[102 162  77 104  90]  G
[ 90 104 162 101  77]  N
[ 90 103 162  77 101]  R
order: [ 77  90 104 162 101] => N
order: [ 77 101 162 104  90] => N
find: [ 91 102 162  78 101] => R
order: [101  77 162 103  90] => R
find: [101 161  79 107  91] => G
find: [ 88 104 162 101  78] => N

[114 135 127 125 115 120 112 115 117 118 121 132 164 144 126 138 132 130
 120 117 135 130 142 127 117 143 127 135 132 126 125 144 128 133 125 137
 136 135 131 123 134 129 136 118 132 136] : Q
[128 141 120 136 112 155 126  94 114 145 120 121  88 125 105 151 117 122
 132 125 116 102 126 142 128 121 116 116 127 117 133 128 120 107 143 163
 114 138 121 156 143 147 146  98 144 142] : D
[104 135 133 130 130 127 120 132 126 143 132 135 134 134 131 121 126 133
 141 109 120 113 137 123 120 126 133 141 127 131 136 130 138 140 122 137
  99 136 131 144 125 164 132 143 123 136] : A
[118 116 146 133 145 143 127 144 128 117 131 133 123 143 127 133 131 144
 130 138 137 116 142 125 138 140 129 133 148 131 138 134 124 126  95 115
 135 112 125 107 138 144 114 130 132 127] : X
[124 129 153 128 145 130 115 111 122 116 124 130 131 143 119 159 137 113
 124 135 123 136 127 126 145 136 130 122 122 123 143 148 141 136 143 124
 123 117 140 123 105 142 117 130 130 113] : U
[132 108 132 128 130 129 113 115 130 150 129 147 122 152 147 126 125 140
 124 134 107 130 144 123 123 136 136 164 126 115 136 136 134 126 142 132
 136 112 124 128 117 142 118 138 139 125] : Y
[127 128 139 119 133 112 116 134 110 107 137 121 114 138 141 113 111 134
 132 114 144 122 151 108 123 149 142 124 111 143 130 126 141 119 125 143
 134 130 106 144 137 157 105 124 151 127] : K
[122 151 142 125 144 133 114 145 114 117  94 129 107 120 163 126 120 105
 143 138 143 128 116 102 132  98 146 121 127 121 155 125 116 116 112 147
 121 136 117 126 156 142 128 141  88 120] : T
[134 116 131 113 132 117 132 147 121 132 132 126 138 120 110 126 131 113
 127 138 126 123 147 135 144 118 132 131 119 140 129 126 125 133 137 128
 114 126 123 118 119 130 119 139 135  94] : V
[124 149 135 139 116 125 125 157 141 138 130 118 114 152 154 141 116 143
 130 108 132 123 115 102 139 132 132 117 134 126 132 116 148 129 132 114
 139 113 124 148 151 144 117 127 117 117] : E
find: [128 129 138 119 133 111 116 134 110 108 137 121 113 138 142 114 110 133
 132 112 146 123 150 108 122 148 143 123 111 142 130 127 140 120 127 144
 134 130 108 144 137 157 104 124 151 127] => K
find: [125 129 152 128 145 130 116 112 122 116 124 131 131 144 118 158 136 113
 124 136 125 137 127 127 144 137 131 122 121 123 142 147 142 137 142 124
 124 117 141 123 105 141 117 131 131 112] => U
order: [ 94 110 113 113 114 116 117 118 118 119 119 119 120 121 123 123 125 126
 126 126 126 126 127 128 129 130 131 131 131 132 132 132 132 132 133 134
 135 135 137 138 138 139 140 144 147 147] => V
order: [ 88  94  98 102 105 107 112 114 114 116 116 116 117 117 120 120 120 121
 121 121 122 125 125 126 126 127 128 128 129 132 133 136 138 141 142 142
 143 143 144 145 146 147 151 155 156 163] => T
find: [132 108 131 129 129 128 113 116 130 151 130 146 122 153 145 127 126 140
 123 133 107 131 142 123 121 137 134 166 125 115 135 135 136 127 143 132
 135 113 125 128 117 142 117 138 138 124] => Y

[130 139 108 125 137 117 163 100  91] -> H
[122 117 125 119 110 144 134 126 126] -> M
[119 126 144 134 117 125 126 109 122] -> S
[120 120 127 122 137 168 117 131 132] -> Z
[122 127 130 120 168 137 117 132 120] -> B
order: [126 126 134 144 110 119 125 117 122] => M
find: [129 139 109 127 136 116 161 101  90] => H
order: [131 132 120 120 127 122 137 168 117] => Z

[109 104 173 101 180 102] = geri
[ 96  85 134 112 146 159] = guf
[173  76  82 161 118 110] = megiz
[ 86 130 161  88  87 127] = gevad
[129 159 165 137 101 172] = pib
[173  76  82 107  98 127] = dar
[ 86 127  87 131  88 161] = bada
[161  93 112 179 181 183] = Komi
find: [ 96  85 135 112 146 159] => guf
find: [172  77  81 160 118 111] => megiz
find: [173  76  82 107  98 127] => dar
order: [ 86 127 131  87  88 161] => bada
order: [ 87 130  86 161 127  88] => gevad
find: [ 88 127  87 133  88 161] => bada

[135 158  94 154] -> gira
[156  98 131 131] -> Tenap
[128 122 150 106] -> mus
[124 116 164  94] -> voz
[130 121 173  84] -> Zorif
[108 124 120 141] -> seb
[135 158 154  93] -> gigup
[132 127 163  93] -> basos
[126 124 130 125] -> Sufeg
[136 157 113 136] -> Tal
[130 131 156  98] -> bivi
find: [135 156 113 136] => Tal
order: [156 131  98 131] => Tenap
find: [136 159 154  94] => gigup
order: [ 98 156 131 130] => bivi
order: [ 93 154 158 135] => gigup

[137 119 118 125 131 128 146 130 119 129 126 128 131 132 125 131 130 128
 120 128 169 126 139 127 132 127 128] = W
[128 128 127 169 128 130 131 119 139 125 128 132 118 132 128 131 131 126
 125 137 130 126 119 127 128 146 121] = J
[131 119 127 126 169 131 128 118 128 119 132 128 137 131 120 146 126 128
 130 130 139 125 132 127 128 128 125] = L
find: [129 128 126 170 129 130 130 119 139 125 126 130 117 133 127 131 131 127
 126 137 130 125 119 127 127 145 121] => J
order: [128 146 121 128 128 127 169 128 130 131 119 139 125 128 132 118 132 128
 131 131 126 125 137 130 126 119 127] => J
order: [127 132 127 128 137 119 118 125 131 128 146 130 119 129 126 128 131 132
 125 131 130 128 120 128 169 126 139] => W
order: [120 169 126 131 132 128 130 139 128 125 128 127 130 132 125 127 126 131
 131 119 137 119 128 118 146 128 128] => L
find: [132 118 127 126 170 131 128 118 126 118 131 129 137 131 120 145 127 129
 130 131 140 126 132 127 127 128 125] => L
order: [125 128 128 127 132 125 139 130 130 128 126 146 120 131 137 128 132 119
 128 118 128 131 169 126 127 119 131] => L
find: [137 120 118 126 130 129 146 130 119 128 125 127 132 131 124 131 132 127
 121 128 169 126 139 127 132 126 129] => W

[ 97 103  85  81 128 114 103 127 100 130 103]  Fovas
[ 85 102  97  81 103 128 130 103 127 114 100]  tol
[110  97 156 153 127 156  93 162 169 114 144]  Sinab
[115 155 125 141  92  82 168 108 118 118 156]  nagon
order: [ 93  97 110 114 127 144 153 156 156 162 169] => Sinab
order: [100 114 127 103 130 128 103  81  97 102  85] => tol

[121 147 110 107]  Pedi
[ 85 168  97  81]  pumos
[124 108 143 146]  Lom
[110 120 141 135]  videv
[135 133 126 125]  mogoz
[177  97 146 151]  gosen
[ 84 164  98  88]  Bag
[134 114 141 145]  baru
[144  95 156 164]  naliz
[138 134 123 121]  Sutel
[ 95 122 142 143]  rimu
find: [133 113 140 144] => baru
find: [ 96 122 141 143] => rimu

[126 130 134 114 119 128 132 132 119 146 112 130 125 130 130 122 126 129
 138 123 128 126 128 129 124 114 121 123 136 117 121 138 135 130 120 133
 119 121 132 122 124 133 118 130 126 128 113 127 132 127]  nabiv
[121 132 128 126 128 135 133 136 126 128 119 130 121 134 127 121 130 112
 133 137 127 126 122 113 114 132 120 138 134 146 129 122 132 125 130 139
 119 124 119 117 123 123 132 129 129 114 118 130 126 124]  Vofib
[143 138 134 117 116 100 119 129 132 123 129 134 130 113 113 105 155 154
 140 125 129 115 121 103 137 130 132 119 124 118 157 126  93 130 129 140
  95 139 130 123 114 133 123 121 146 108 105 122 122 124]  Tezo
[121 132 128 126 128 135 133 136 126 128 119 130 121 128 127 121 130 112
 133 130 127 126 122 113 114 132 120 138 134 146 129 122 132 125 130 139
 119 124 119 117 123 123 132 126 129 114 118 130 130 124]  zedub
[129 133 105 115 100 121 143  93 105 108 129  95 154 137 138 102 122 140
 121 140 155 116 130 113 134 113 157 124 134 146 129 122 132 125 130 139
 119 123 119 117 123 123 132 126 129 114 118 130 130 124]  Duza
order: [115 100 121 143  93 105 108 129  95 154 137 138 102 122 140 121 140 155
 116 130 113 134 113 157 124 134 146 129 122 132 125 130 139 119 123 119
 117 123 123 132 126 129 114 118 130 130 124 129 133 105] => Duza
order: [124 130 130 118 114 129 126 132 123 123 117 119 124 119 139 130 125 132
 122 129 146 134 138 120 132 114 113 122 126 127 130 133 112 130 121 127
 128 121 130 119 128 126 136 133 135 128 126 128 132 121] => zedub

[123 128 121 139 119 138 124 147 124 141 115 137 144] : fuzov
[135 122 130  96 159 123 129 127 116 134 121 136 127] : vib
[144 134 110 144 149 125 145 127 142  89 141 102 116] : tireg
[138 124 122 123 147 119 137 115 144 128 139 124 141] : pamuz
[133 131 125 123 143 125 134 125 130 118 127 126 130] : fove
[129 118 122 131 122 135 125 122 137 129 127 137 118] : buzel
[138 134 109 124 143 120 136 123 121 100 131 112 109] : figu
[127 123 131 135 134 130 130 136 136 126 137 120 123] : Kapan
[134 137 137 123 123 131 126 135 127 130 136 130 120] : vemo
[138 124 122 123 116 119 137 115 144 128 139 124 141] : Zos
find: [133 132 125 123 143 126 133 126 131 117 126 126 130] => fove
order: [115 119 121 123 124 124 128 137 138 139 141 144 147] => fuzov
order: [110 116 134 125 127 149 145 141  89 144 102 142 144] => tireg
order: [141 124 139 128 144 115 137 119 147 123 122 124 138] => pamuz
order: [123 120 137 126 136 136 130 130 134 135 131 123 127] => Kapan
order: [ 89 102 110 116 125 127 134 141 142 144 144 145 149] => tireg
find: [126 123 131 134 135 129 131 136 137 126 136 120 123] => Kapan

[144 135 137 115 120] = Dake
[107 119  83 146 135] = sopi
[144 135 137 128 127] = Zefe
[107 119  83 146 163] = Zusag
order: [115 120 144 135 137] => Dake
find: [146 134 136 114 119] => Dake
find: [107 120  83 145 163] => Zusag

[148 151 123 136 135 151 128]  dobu
[123 128 128 126 124 123 127]  didu
[129 160 158 103  75 159 123]  Viki
[129 160 158 127 118 154 146]  Logad
[136 151 151 123 148 135 127]  nor
[136 101 102 119 132 133 107]  Zuz
order: [127 136 151 151 123 148 135] => nor
find: [129 161 159 105  73 159 123] => Viki
find: [128 161 158 126 118 153 146] => Logad
order: [123 159  75 103 158 160 129] => Viki
order: [128 151 135 136 123 151 148] => dobu

